The rows of D fall into a few groups and each row is roughly a mix of its group's hidden directions, except some rows that fit no group.
D:
[[ 35 -28  25  -9 -17  22 -29   9  16  31]
 [ 35 -13  25 -10 -15  17 -44  17  19  22]
 [-21  19 -36   1 -13   8  -6 -29  40 -29]
 [  7  14 -43  47  16  -1 -13  -3 -25 -15]
 [-42  21  28 -27  12 -19  25 -10  16 -19]
 [-31  -4 -24   9   7  -8  54 -24 -16  -9]
 [ -3  51  -4  15  18 -29 -13   6   2 -37]
 [ 25 -14   5  29  39 -28 -37  12  -9   9]
 [ 26   9 -26  28  -2   9 -57  -3  -1  -4]
 [-26 -11  -5  20  39 -33  34 -22 -12  -4]
 [ -3 -44 -24  12  -5 -10  27 -35 -18  25]
 [-21  11 -56  32   5  14  -8 -21   2  13]
 [  5  49  -9  12  30   2 -39   7   0 -21]
 [ 33  -2 -17  17 -48  10 -15 -34  11  -1]
 [ 30 -19  11   5  24 -21 -51  -4  -8  22]
 [ -4  25   8   8 -24  27 -23  48  26  -4]
 [ 18  -2  34 -20  -6   2 -52  11  28  10]
 [ -6 -36 -13  -9   3 -18  33 -48 -14   9]
 [ 16  -9 -26  33  29  -2   2  10 -42  30]
 [-11 -26 -24 -22 -24  16  48 -21  -8  11]
 [ 17  27 -51  19  23   0   8   9   6 -30]
 [  6 -29   2  15  37 -17  28  -4 -31  32]
 [ 11  12  30 -35 -32  25 -24  17  26   4]
 [-35  -1 -31  -7  26  -9  39 -21 -22 -12]
 [-15 -14 -27  14  20 -20  47  -7 -35   6]
 [ 18  32  -3  28  12  10 -47  31   6 -12]
 [ 19  28 -30  29   4  14 -18  37  18 -23]
 [ 37 -36  23   4 -10  23 -15  10   7  38]
 [  2   0 -42  38   4   7  37 -26  -6 -17]
 [  5  28 -11   4   2  30 -32 -30   1 -44]
 [-31  31 -23  -8   7 -17  30 -21  -7 -38]
 [ 31   3  19   2  -8  19 -57  14  17  11]
 [-15 -17 -14  19  32 -26  31   0 -36  23]
 [-32  50  -2 -11  -8   7  18   8   1 -38]
 [-31  15 -15 -24  -6 -12  53 -15   9 -18]
 [ 25  30  21  15 -23  -1 -47  12  14 -20]
 [ 14  24   2  25  17   0 -60  -2   7 -16]
 [-17  12  15 -49 -38  13   1  -8  29  -5]
 [ 21  14   5 -12 -17   3 -61  -2  22 -17]
 [ 26   7   4 -12  -8  -3 -65  -4  16 -14]
 [ 22 -32   5  41  -4  -5 -43  -9  -9  20]
 [  8 -17 -26  10  -2   1  60 -24 -18  -3]
 [-18  44 -21   4  17 -28  19  -7  -6 -37]
 [ 18 -18  30  18  14  11 -55  16   2  15]
 [  1  37  16 -27 -20  11 -41  15  23 -19]
 [-12 -39  -8 -18 -23  -8  46 -29   6   4]
 [ -3  17  33 -12 -11  16 -48  21  30   3]
 [ 32 -36 -20  13 -23  29  15   3 -15  30]
 [ 32  -2  25   7   6   8 -56  19  13  13]
 [ 16   7  29  -8 -12  13 -56   8  29   5]
 [  0  24  14 -18 -36  32 -13   6  38 -25]
 [-38  -1  -8   8  53  -9  -8 -15 -25 -17]
 [ 27  21 -21  15  16  -9 -24  -3  22 -49]
 [ -7 -33 -15  17   0   8  54 -20 -18  18]
 [  9 -20  -4  22  54  -9 -14  18 -21  26]
 [-11 -13 -28  11  19 -16  52  -9 -32  -2]
 [ -9 -37 -11   3  -1  -4  34 -16 -30  41]
 [ -1  27 -24  20  13  -2 -43 -27  20 -28]
 [  1  23  14 -22 -15  12 -49  14  29 -24]
 [ 38 -24  18   0  28 -14 -41  -5  -4  24]
 [ 13  11  19  26  -1   4 -64   6  10  -5]
 [ -4   7 -14 -53 -47  -2  -3   4  17  -4]
 [  7   3 -33 -15  11 -16  38 -26  15 -39]
 [-16 -23  -4   1 -43  25  24  29  15  26]
 [-29 -11  42 -42 -16  -2  20 -15  -2  16]
 [-33   1 -32 -13  12  -6  48 -22 -15 -12]
 [  9  23 -26   6  42 -18 -12 -35  -9 -28]
 [  9  20  13 -19 -29  23 -36   5  36 -25]
 [ 19  -9 -11  29  13  15 -51  -6 -34  -3]
 [-23  13  35 -41 -29   7   7   3  30 -16]
 [ 40 -24 -21  14 -18   4  28 -40  -9   2]
 [  6  15  -3   3  27 -40 -52   9   5 -14]
 [  5 -22 -18  18   5   8  31  25 -34  41]
 [-31   1 -26   6  15 -15  52   2 -28  -8]
 [  2 -13  -7  44  -1   8 -46  -7 -12  32]
 [ -6  44 -20  -3  -3  13 -11  16  35 -39]
 [ 33 -10  10  28  18   5 -48  20 -11  19]
 [ 11 -25  41   5  17   5 -31  26  18  31]
 [-41  20  12 -22  21 -38  19 -11   9 -23]
 [ 36  13 -11  35  18  -7 -42  15 -22   1]
 [-14  38  36 -12   3  17  22  37  -1 -20]
 [ -9 -20 -17  10  31 -18  47  -5 -33  10]
 [ -1 -42 -28   3 -12  -6  46 -19  -8  18]
 [-21 -23 -14   3   4  -5  62 -18 -15   9]
 [ 41 -20  17   9 -25  20 -32  17   7  29]
 [  1   9  22  22   3   0 -66 -11   1   7]
 [ 12 -31  32 -13 -38  27 -17   4  20  22]
 [-21  45  19  -3  11 -28  -1   6  25 -35]
 [-18  31  20 -16 -28  25 -22  20  33 -18]
 [ -5 -22 -12  19  32 -25  30  -5 -37  26]
 [-23  43 -15   6  18 -23   1 -14  -9 -44]
 [ 21 -32  35   1 -11  19 -32  16  15  32]
 [ 18  27 -19  19  22  14   2  53 -17   5]
 [-32   5 -22  14  -2  12  51 -29 -12 -12]
 [-24  46 -18 -10  -7 -10 -27 -10  12 -37]
 [-18  19 -36   9 -43   6  26 -16  -1 -25]
 [ 36 -31   7  17  23 -18 -20 -15 -16  35]
 [-26  35 -18 -12   2 -23  41 -11   5 -30]
 [ -8  -7   6 -28   7 -24  10 -56   9 -27]
 [-11 -10  31 -35 -30  26  35  -1  18  13]
 [-25   6  36 -49 -13  -7  22   5  23  -2]
 [ 28   6  32  -8 -41   6 -10  21  37  11]
 [ 20 -49 -14  23   6   1  23  -9 -20  32]
 [ 37 -12  16  -8 -41  10   6  22  24  30]
 [ 36 -11 -24  31  14   7 -29   6 -37  14]
 [-41   3  -2  27  14 -26  -8  20 -25  35]
 [-13 -31 -10 -13  -3 -11  60  -8 -13  14]
 [ -6  -3 -21   3 -14  13  65 -16  -6 -15]]

In each list below, four rows fit none of the groups, and each other row fits one group, some only roughly. Which are they? Name them in the order they come.
- Q_886: [ 20 -24  31   4  -9  28 -39  20  -5  30]
- Q_937: [ 13  -7  22 -45 -42  -2  21 -17  11  15]
- Q_313: [ 20  18 -48  33  25  -2 -23 -11   1 -17]
- Q_301: [-39  34 -20 -21 -15  -6  28  -9  -1 -31]
- Q_447: [-38  -8  -5   5  11  -9  57 -24  -8  -5]
- Q_797: [  5 -47  10  -6  -2 -24  16 -46 -14  12]
- Q_980: [  5 -22 -45   0  -9  -4  48 -16  14 -14]
- Q_448: [ 23 -11  22  20  -7  22 -53  20  16  13]
- Q_967: [-30   7 -34  -8   7  -3  40 -28 -22 -22]
- Q_60: [ -3  54   0 -17  -6 -20 -15  -7  13 -39]
 : Q_886; Q_937; Q_448; Q_60
- Q_25: [ 22  33  10  27  17 -17 -44  20   1 -16]
- Q_892: [-34 -22   8 -15 -16  10  47  23 -10  23]
- Q_604: [-27  41 -11  23  30 -14  -4  -6 -10 -36]
- Q_712: [-36  36 -14  17  20 -12  -1 -27   1 -35]
- Q_436: [ 39 -25  17  23  13  10 -40  11   1  26]
- Q_331: [-37  39 -10 -11  13  -2  18   5   2 -43]
- Q_383: [-23   2 -22 -23  -6  -6  63 -11   2   1]
- Q_732: [ 36 -11  -3  19  16   4 -52   5  -8  27]
- Q_594: [-28  37 -11 -19 -20   6   3  -3  30 -40]
- Q_524: [-12 -28  -2 -23 -29   8  53  12   3  18]
- Q_247: [ 27  15  18  24  16  -4 -54  19  -1 -15]
- Q_120: [-14 -24 -11  17  34 -31  41  -7 -22   6]
- Q_994: [  5  14   8  21 -20  18 -51  23  31 -11]
 : Q_892; Q_331; Q_732; Q_594
- Q_681: [ 31 -34  14   6 -23  30 -30   7  -1  30]
- Q_80: [-23  -4 -13 -36 -12  -4  40 -32  20 -20]
- Q_322: [ 14  10  23   4 -31  25 -47  12  28  -3]
- Q_432: [ 14 -15  34 -31 -36  13  -6   5  34  20]
- Q_552: [ -4 -32 -32   4   6 -10  39 -32 -21  20]
- Q_947: [-33  39   8 -35  -2 -19  11  11  10 -32]
- Q_514: [-25  -7 -29   8  22 -37  37 -19 -17 -11]
- Q_105: [  2  23  11 -14 -19   1 -59  11  25 -14]
- Q_82: [ 42  13   5  -6 -29   4 -43  -7  24 -18]
- Q_770: [ 18 -21   6  26  34   8 -45  11 -21  18]
- Q_22: [ 38 -23  24   6 -21  -3 -23  18  31  28]
- Q_584: [ 28   5  15 -18  -9  11 -58  -1  24 -12]
- Q_785: [-32  18  16 -46 -18   7  25  -7  24 -18]
- Q_178: [ 17 -37  46 -14   7   0 -12   2  18  34]
 : Q_322; Q_432; Q_82; Q_22
- Q_573: [ -7 -16 -32  23  13 -26  34 -16 -37  12]
- Q_773: [  6 -22   0  30  10 -41  47  -9   4  10]
- Q_910: [-36  36 -28  15 -13  16  32   0  -9 -21]
- Q_292: [-25 -27 -24  -1  -8  11  47 -29 -20   9]
- Q_161: [-35   4  -9  -2  11 -11  59 -14 -14 -12]
- Q_695: [ 15 -23  11  36  14  15 -42   7 -27  23]
- Q_320: [ 35   3   9  -8 -21   9 -54 -13  24  -8]
- Q_566: [-33 -18  -5 -32 -27  18  37 -27   4  -5]
- Q_644: [-19 -28  10 -29 -12  -4  49 -13 -15  24]
- Q_185: [-30 -10 -16   9  28 -19  47   3 -30   7]
- Q_332: [-34  14  31 -22 -34  24  -5  24  20  13]
- Q_242: [-13  49   0 -11 -15  10 -34  -5  19 -33]
- Q_172: [ -7 -18 -26  29  15  -7  47  -8 -33   4]
- Q_394: [  4  20  23 -30  -9  20 -37  15  33 -26]
 : Q_773; Q_910; Q_292; Q_695
- Q_143: [-47   0 -11 -25   3  -2  41 -26   0 -19]
- Q_588: [-35  35  13 -36 -16  18  13  16  24 -12]
- Q_350: [-24   9  26   9  17 -17 -45  30   0  28]
- Q_991: [ 34 -43  26   2  10  -5 -16  16   4  36]
- Q_656: [-31  39 -25  24  16  -3   9 -16 -13 -35]
- Q_132: [-30   5 -41 -19   0  -6  32 -36  -4 -16]
- Q_921: [-20 -29 -11  19  22 -31  32 -18 -21  26]
- Q_501: [ 27   7  17  14  -7   1 -58  17  25  -3]
- Q_260: [ -1  -3  16  23  18  19 -57  26   3  13]
- Q_793: [ 34 -20 -25  46  20  -9 -13   5 -22  10]
- Q_18: [  2  31 -15  29  -7  16 -33  37  24 -16]
- Q_754: [  9 -11  46  -8 -29  16 -32   9  31   8]
- Q_355: [-37  11 -16  -4  20 -35  39 -12 -13 -20]
- Q_860: [ 38 -34  -2  27  -5   0  10 -31 -12  33]
 : Q_132; Q_921; Q_501; Q_260
- Q_975: [ 18 -15  29 -13 -51  20  -8   6  28  15]
- Q_72: [ 19  36   8 -28 -13  16 -34   1  17 -34]
- Q_915: [ 50 -34  17  -2   4  17 -17 -10  -4  31]
- Q_586: [ 14  17  26  21  -5   9 -48  39   9  -1]
- Q_686: [ 35   1  -5  25  16  -7 -56  17  -4   5]
- Q_276: [-25  25  -2 -20  16 -37  26  31  -9 -26]
- Q_691: [ 10 -43   8  14   6 -24  14  -5 -12  49]
- Q_135: [ -7  -6 -28  39  27 -18  14  18 -39  14]
- Q_924: [ 22  25 -19  29  23  -7 -38  -4  12 -34]
- Q_674: [ 10 -38  33 -22   7 -22  26  20  -1  30]
 : Q_72; Q_915; Q_691; Q_135
- Q_289: [-23  15  29 -35  -7  -4 -29  32  28   9]
- Q_807: [  2  45 -17  13  13 -23 -13 -22   9 -42]
- Q_593: [-23   9  10 -32 -31  -4  44  -6  30  -7]
- Q_864: [-23 -23 -13 -27  -7   6  57 -16   2  13]
- Q_985: [ 17  10  -6  41   5   4 -59   4   7  -5]
- Q_596: [ -1  29  40 -23   8  -7 -37 -11  16 -29]
- Q_341: [-15  19  -3 -27 -35  -8  46 -10  24 -16]
- Q_433: [ 21   2  -5  28  -7  -6 -51  -7  28 -28]
- Q_461: [ -4  45  11   1  17 -16 -39  25   2 -28]
- Q_989: [ -1   9  21 -23 -43  21 -19  10  43   1]
- Q_831: [-46  23 -13   4   0 -16  45  -7  -8 -21]
- Q_128: [-20  -2 -18 -34  -8  -1  57 -18   7  -7]
- Q_634: [ 28  -4  31 -17 -22  34 -28  24  16  18]
 : Q_289; Q_807; Q_989; Q_831
- Q_935: [  3 -18  36   6  32  -9 -11  17  -6  49]
- Q_553: [ 33  15  -2  15  -4   7 -54  16  23 -18]
- Q_20: [-19 -12  -8 -29 -33   9  51 -15  15   6]
- Q_760: [-13  -2  -9 -27 -29  -3  58  -5  20   4]
- Q_789: [ -6 -14 -28  18  33 -33  21 -34 -18 -14]
- Q_676: [-31  -2  -7 -28  -4 -22  56   1  -9  -7]
- Q_875: [-18  32  17 -43 -33  19   4   5  21 -16]
- Q_97: [-10  19 -17  24  32 -45   9 -13 -21 -24]
- Q_371: [-25  15 -39   7   4 -23  45 -17 -19  -4]
- Q_164: [ 19  28   0  12  -1  18 -14  59  12 -13]
- Q_851: [-40  -2   6  25  11  -6  33  19 -18  38]
- Q_654: [ -3  31 -36  21  31 -14  -8  -9 -30 -28]
- Q_783: [-18   5 -37   3  -3  -5  52 -12 -19 -25]
- Q_303: [ -2 -22 -19  10  39 -30  24  -3 -39  12]
- Q_486: [ -2  46  -5  14  18  -8 -34  24  -5 -34]
 : Q_553; Q_789; Q_97; Q_371
